In the data rows, 128 means zero.
Some points:
  60  111  105  120  96  165  151  110  163  129  99  126  170  104  96  99  166  135  170  102  97  129  164  145  140  179  129  126  183  152  152  155
  169  174  111  148  131  142  81  86  61  132  74  115  180  93  105  117  94  126  158  175  152  87  148  72  142  115  103  140  152  122  106  192
  159  126  92  92  107  102  208  146  180  89  114  82  82  166  140  86  195  107  100  71  37  100  155  148  81  90  172  105  180  158  204  146
  150  100  128  110  161  96  133  129  111  142  161  153  84  184  104  175  117  124  87  123  147  122  98  82  160  138  123  73  117  86  110  75
  118  72  70  136  90  78  62  102  120  122  63  75  81  165  71  113  122  89  85  173  129  156  154  168  117  89  176  78  129  168  181  137
  123  162  121  195  161  171  70  78  118  89  96  118  174  125  62  85  136  147  139  173  160  57  196  101  163  151  116  159  161  161  173  134
  171  156  119  110  138  122  130  132  134  121  76  168  155  121  102  155  112  117  94  141  94  120  115  128  155  125  79  121  139  100  109  86
  143  112  130  118  107  153  148  55  179  87  128  108  172  92  157  106  141  170  103  118  163  154  139  136  90  99  101  156  171  98  179  144
  161  107  109  125  199  119  133  108  113  98  178  176  135  105  138  159  149  166  206  119  157  163  102  58  190  120  136  170  101  90  99  164
  162  115  156  133  189  127  135  117  124  105  160  165  137  102  147  162  157  161  200  123  146  145  106  59  189  123  125  168  97  92  94  147
  79  71  53  92  86  86  70  114  113  130  79  74  82  135  120  105  112  22  103  163  117  171  160  166  119  76  214  81  100  183  173  134
  155  138  147  109  88  118  123  165  106  165  131  111  100  91  151  145  88  143  95  136  120  162  127  120  87  73  119  121  83  123  95  91
  164  123  109  171  93  182  140  102  159  129  92  124  181  105  97  98  175  165  148  123  103  118  161  125  159  126  99  158  162  108  161  156
  130  75  105  131  76  108  106  203  105  171  134  80  92  151  162  130  98  72  106  147  159  145  128  142  87  79  173  80  110  195  131  119
  64  120  145  88  105  81  150  88  166  105  126  105  123  161  149  111  90  88  97  174  154  137  112  122  90  128  171  94  127  124  131  174
  93  107  110  110  212  122  141  116  113  132  181  178  120  104  137  155  146  143  159  106  128  157  99  113  136  177  134  127  114  120  109  168
  75  100  81  97  88  136  119  145  109  151  92  79  115  133  170  90  116  115  122  139  72  167  171  170  101  116  187  107  190  237  159  131
  41  146  117  137  165  168  84  76  126  136  102  123  168  120  62  83  131  131  194  146  158  73  200  150  147  179  139  130  176  210  160  134
  116  146  149  192  93  90  80  87  120  123  67  92  89  156  128  112  133  130  164  157  127  97  149  173  122  124  95  82  163  163  170  134
  150  152  168  152  110  127  116  187  116  159  139  128  112  107  140  124  136  109  96  137  158  123  122  156  120  93  110  138  129  153  135  124
  112  121  147  142  105  121  120  192  125  162  143  124  102  143  179  116  97  86  118  144  153  116  112  157  88  134  145  102  138  165  162  120
  126  141  132  172  109  118  134  106  164  126  137  118  89  181  121  147  182  160  128  119  144  114  101  112  173  145  131  121  118  152  146  159
  58  74  60  78  84  140  110  124  90  140  82  72  87  111  168  93  97  135  109  135  113  173  165  171  113  139  218  125  146  215  139  132
  91  139  104  115  159  119  90  86  116  141  95  91  104  172  41  86  135  116  119  172  144  103  203  140  144  158  147  115  169  253  150  128
  150  113  107  96  120  118  127  139  87  181  177  132  114  94  135  168  152  113  94  149  153  173  106  127  122  76  138  119  93  108  86  89
  102  175  115  155  137  150  83  82  67  91  77  117  167  118  105  124  104  126  184  170  160  86  142  132  158  141  98  166  149  110  107  190
  140  164  159  160  113  181  141  85  165  90  140  101  125  158  149  118  77  176  173  93  158  94  106  123  84  170  136  166  136  128  117  173
  111  80  56  78  105  90  190  149  180  93  104  84  103  134  156  79  167  82  96  77  37  136  177  145  81  75  195  80  100  171  209  143
  102  113  101  140  91  204  132  126  135  133  95  78  159  108  131  93  126  157  120  121  94  148  198  175  95  144  131  153  161  148  162  137
  115  139  187  167  123  100  136  132  114  131  156  157  82  179  152  160  107  175  143  125  161  107  103  74  169  103  113  101  106  113  103  112
  168  137  120  140  89  136  114  188  120  166  135  110  182  89  154  141  97  129  142  148  178  138  104  110  154  87  105  131  113  133  93  167
  154  108  154  111  81  97  122  162  116  167  160  113  85  153  146  174  74  76  121  170  119  154  109  97  77  95  147  82  93  115  94  87
  145  88  98  130  84  87  108  197  114  167  150  87  98  178  136  125  126  87  91  147  159  157  125  149  110  89  156  80  120  152  131  122
  125  92  100  88  131  108  130  155  87  165  180  133  108  84  139  133  148  154  104  120  135  175  103  170  99  126  157  153  102  129  84  90
  168  110  129  122  226  123  137  119  112  92  153  184  89  162  109  178  127  143  154  109  145  54  95  87  188  153  88  158  118  86  111  72
  165  128  121  158  120  153  130  98  164  110  144  169  167  110  130  138  181  167  173  108  148  111  104  125  186  156  110  158  122  98  150  171
  120  145  117  98  155  136  113  162  133  138  155  149  176  109  174  113  134  143  126  159  160  155  104  185  87  148  111  141  103  118  115  136
  134  201  129  152  83  106  134  110  133  71  91  120  87  178  66  92  120  155  116  143  94  117  129  175  134  145  132  147  156  117  139  85
  150  154  150  141  105  121  134  120  129  126  78  140  106  125  114  92  157  131  91  98  95  138  131  160  148  136  125  160  125  125  116  95
  91  98  124  96  111  146  177  81  178  105  131  108  136  98  155  103  134  133  143  100  130  158  141  140  83  177  130  127  180  121  176  144
  134  167  146  136  102  110  109  181  128  152  142  117  82  176  171  148  123  125  147  154  160  118  103  163  105  120  122  88  96  150  137  120
  86  155  110  107  140  169  91  77  113  89  83  120  171  104  114  104  121  151  193  152  119  108  146  195  129  185  131  166  188  115  162  190
  141  164  157  186  107  108  128  88  165  151  133  100  85  181  122  154  127  149  137  124  154  101  90  68  124  105  125  95  117  149  111  174
  160  154  153  131  162  128  132  128  126  110  131  159  136  102  150  161  130  162  198  137  147  152  115  51  187  91  97  168  82  92  92  154
  163  152  123  119  140  136  107  177  128  133  145  143  104  180  165  130  126  147  101  154  160  117  103  176  173  128  92  152  103  120  155  129
  82  112  90  106  156  83  135  142  139  128  87  145  102  186  120  123  140  118  78  139  91  181  126  131  125  139  154  102  139  124  118  133
  143  78  70  97  104  113  128  172  121  188  177  124  92  102  131  160  73  49  100  154  118  162  102  101  120  94  196  78  94  117  106  84
  157  167  104  124  115  124  83  93  50  157  74  87  94  179  89  110  129  97  123  173  148  95  189  113  104  128  128  97  150  210  129  147
  65  125  138  98  144  120  117  131  122  149  160  145  151  128  163  125  161  89  152  128  161  135  101  187  140  186  148  108  107  147  101  122
  101  102  106  102  160  88  135  156  125  147  137  136  88  185  139  156  122  111  75  158  112  183  113  110  130  130  140  92  98  118  117  160
  136  116  127  107  99  100  138  114  162  124  128  87  111  138  122  115  156  63  104  123  156  166  127  120  139  65  93  108  185  122  185  142
  172  166  152  154  153  134  133  91  138  92  80  182  166  93  132  131  145  144  160  98  98  131  128  111  165  121  111  158  128  100  89  131
  158  135  170  116  95  112  117  158  108  167  160  114  98  93  149  170  86  122  96  164  136  152  113  99  90  77  115  130  90  112  90  91
  104  79  118  88  117  156  204  143  174  100  131  115  145  97  149  98  172  132  104  77  79  175  136  141  81  144  159  122  225  146  202  147
  166  109  119  118  227  122  139  108  115  124  173  192  125  175  124  164  151  142  133  110  142  76  98  108  194  159  109  147  117  100  118  68
  165  157  133  186  136  130  131  94  170  104  136  145  176  86  122  146  116  165  167  117  150  99  91  87  143  111  105  144  121  106  116  184
  148  120  173  124  161  99  134  153  111  184  171  145  97  148  136  166  99  121  137  112  147  152  105  118  66  97  130  108  113  118  91  80
  129  139  186  168  138  120  121  138  114  100  155  157  146  114  160  150  80  158  145  119  169  102  101  85  85  135  101  151  102  104  100  116
  165  151  141  207  109  178  164  117  180  78  105  134  180  99  71  76  200  154  145  72  73  69  170  116  171  139  83  157  139  78  155  157
  156  97  107  100  119  95  127  160  120  155  169  124  112  183  116  169  95  95  88  156  117  149  99  98  126  108  136  76  110  101  109  86
  150  101  96  104  105  93  126  153  133  146  111  124  118  182  103  156  105  95  92  153  95  153  117  123  129  115  140  77  130  101  105  86
  156  133  170  128  129  101  127  142  107  150  166  141  100  94  132  176  93  127  88  118  156  142  103  81  83  86  126  138  110  105  93  79
  99  150  141  184  117  207  165  86  178  56  109  134  180  84  71  76  191  158  123  64  85  63  169  130  133  171  93  155  138  75  115  159
  168  148  124  105  156  114  128  142  121  139  128  159  149  118  120  171  89  113  95  159  117  119  104  106  152  113  76  118  99  99  108  88
  151  111  159  121  114  89  131  141  110  152  167  139  82  156  128  180  103  99  111  124  148  136  100  76  76  121  147  82  113  106  97  75
  149  114  149  118  82  95  122  158  130  151  127  110  88  151  141  164  94  79  119  155  94  156  121  119  80  101  150  80  120  118  92  85
  86  121  176  146  117  114  115  147  113  197  153  132  84  122  160  133  76  71  197  102  166  92  101  112  142  135  131  82  86  129  109  117
  74  132  125  127  98  145  135  126  133  130  79  130  98  96  131  64  106  129  114  96  94  117  124  163  82  170  140  160  129  125  111  92
  134  162  142  192  143  118  128  91  168  118  130  142  113  117  115  146  128  157  105  121  156  87  92  80  164  106  98  162  119  114  120  183
  150  117  175  128  182  147  141  139  111  120  173  150  143  96  146  134  82  183  129  103  157  146  101  125  70  149  129  164  104  112  132  82
  158  142  189  169  118  120  107  145  110  110  146  135  87  183  161  156  89  161  98  117  169  75  99  80  170  120  95  160  103  114  112  120
  170  105  109  101  169  118  132  120  106  131  179  166  168  102  143  155  168  164  177  120  146  173  105  113  175  114  145  160  102  108  78  137
  169  137  181  148  248  118  143  125  117  83  165  174  139  92  153  155  102  175  188  104  159  120  103  83  160  112  114  158  106  101  99  113
  113  191  113  99  91  194  123  84  136  60  105  147  174  100  68  78  107  180  182  119  94  110  125  177  87  155  81  162  164  101  92  88
  112  140  174  152  124  140  107  116  102  179  153  138  177  121  156  157  139  103  113  96  190  89  100  98  167  98  118  125  90  118  111  116
  94  112  152  116  201  129  143  126  124  128  164  167  123  104  146  156  155  140  157  108  121  145  103  107  140  183  126  128  112  119  102  151
  138  163  111  163  137  93  94  83  121  86  81  95  96  153  101  110  134  146  155  154  127  94  149  183  161  152  95  166  184  139  193  144
  131  101  151  105  110  114  129  167  104  176  162  112  92  85  154  138  106  144  111  123  125  156  110  133  81  149  142  152  98  123  86  90
  155  210  154  167  88  127  124  108  135  88  75  130  100  104  119  83  98  132  102  139  93  105  124  165  89  113  101  138  127  115  115  94
  87  95  107  84  150  85  120  162  121  166  156  149  141  131  160  105  156  109  92  163  149  153  99  187  126  133  163  94  104  167  148  125
  159  171  114  136  147  157  78  87  49  134  91  106  147  163  99  101  128  117  109  167  142  83  186  123  119  137  83  112  170  180  129  160
  84  157  122  175  161  193  72  90  123  96  101  117  153  108  67  76  128  145  170  182  139  89  212  153  130  165  127  159  155  183  157  156
  126  122  119  133  105  170  125  129  150  124  146  131  160  94  153  127  131  163  145  105  148  133  107  166  155  184  122  150  120  131  160  169
  71  154  140  130  164  145  140  107  139  123  87  182  152  105  130  124  138  134  172  84  98  137  125  135  125  177  119  128  143  123  96  130
  108  149  135  184  105  190  161  148  177  82  109  85  189  109  107  77  189  147  118  71  69  96  222  138  126  168  100  159  136  91  186  141
  168  151  151  194  116  163  160  107  174  55  95  195  107  185  59  105  198  157  108  72  98  17  163  126  193  160  75  165  142  74  141  62
  70  81  71  89  98  81  134  142  162  127  102  97  104  177  74  95  163  115  83  155  80  183  168  142  138  126  168  104  177  158  164  158
  116  129  158  121  142  141  109  114  119  115  158  147  164  120  161  145  143  127  154  72  177  106  103  186  142  159  123  162  94  128  92  125
  100  91  108  101  183  86  137  154  124  138  164  142  88  185  137  155  145  118  74  145  111  183  104  104  128  136  150  91  112  121  123  154
  172  113  157  114  160  127  134  131  118  142  161  150  170  101  153  158  173  158  180  125  135  155  108  104  170  120  135  159  98  109  79  118
There is one direction along which these points spread out most. Take the direction at right angles to it along which they spread out most. Go by this last direction. How far along it is each point below, from 0 to 99? 50 is the average, and the first point above lies past it. One standard deviation of the points above along it is 16.
  169  152  153  116  129  127  130  142  119  143  132  144  167  96  156  159  132  160  168  138  134  159  120  92  163  77  105  155  83  108  83  126 30
  157  99  107  102  111  97  125  158  119  163  150  125  112  183  120  170  83  91  89  169  119  150  106  101  125  106  134  77  97  99  105  89 42
  101  121  113  123  99  145  125  192  122  165  141  113  164  97  154  135  95  119  165  129  160  140  103  158  127  166  125  114  127  157  94  167 50
  109  103  106  146  104  201  211  141  168  96  109  78  180  115  116  87  156  162  94  75  58  118  224  149  84  130  134  143  112  118  186  145 72
  56  149  109  93  138  132  89  96  73  146  79  118  159  118  103  118  117  59  199  219  132  117  142  148  151  143  120  150  179  117  123  189 63
  83  74  113  78  106  134  155  107  163  123  127  110  99  133  159  105  86  10  125  123  136  168  111  123  88  71  196  101  183  130  163  173 67
  147  130  183  140  186  112  142  145  110  127  166  148  96  125  142  140  129  173  99  105  158  127  103  117  145  125  121  168  104  116  129  85 31
  142  77  112  104  84  91  128  170  125  164  130  111  89  119  144  141  78  110  96  142  95  162  123  120  78  84  180  78  87  127  116  86 52
  143  110  122  87  120  184  213  139  179  83  136  119  181  93  158  92  199  151  92  52  35  170  149  145  81  136  190  167  223  143  225  147 73
  95  144  150  117  176  130  142  130  126  141  136  159  120  103  149  157  121  131  170  118  123  148  113  113  139  171  104  125  96  117  97  157 37
  168  189  113  101  89  144  120  124  129  125  92  144  176  110  35  123  142  113  88  155  86  108  121  140  154  105  63  104  175  107  132  91 56
  168  138  125  104  166  114  130  144  121  129  154  160  150  118  115  171  104  119  96  146  115  113  97  102  151  116  82  119  113  101  112  85 33
  117  133  126  170  104  194  184  149  171  91  109  79  187  110  112  83  179  152  106  73  63  104  228  142  108  153  109  155  125  102  194  141 70
  93  121  155  121  134  124  113  122  104  173  158  141  167  103  157  135  124  118  112  72  166  99  101  180  143  140  145  161  94  154  104  119 43
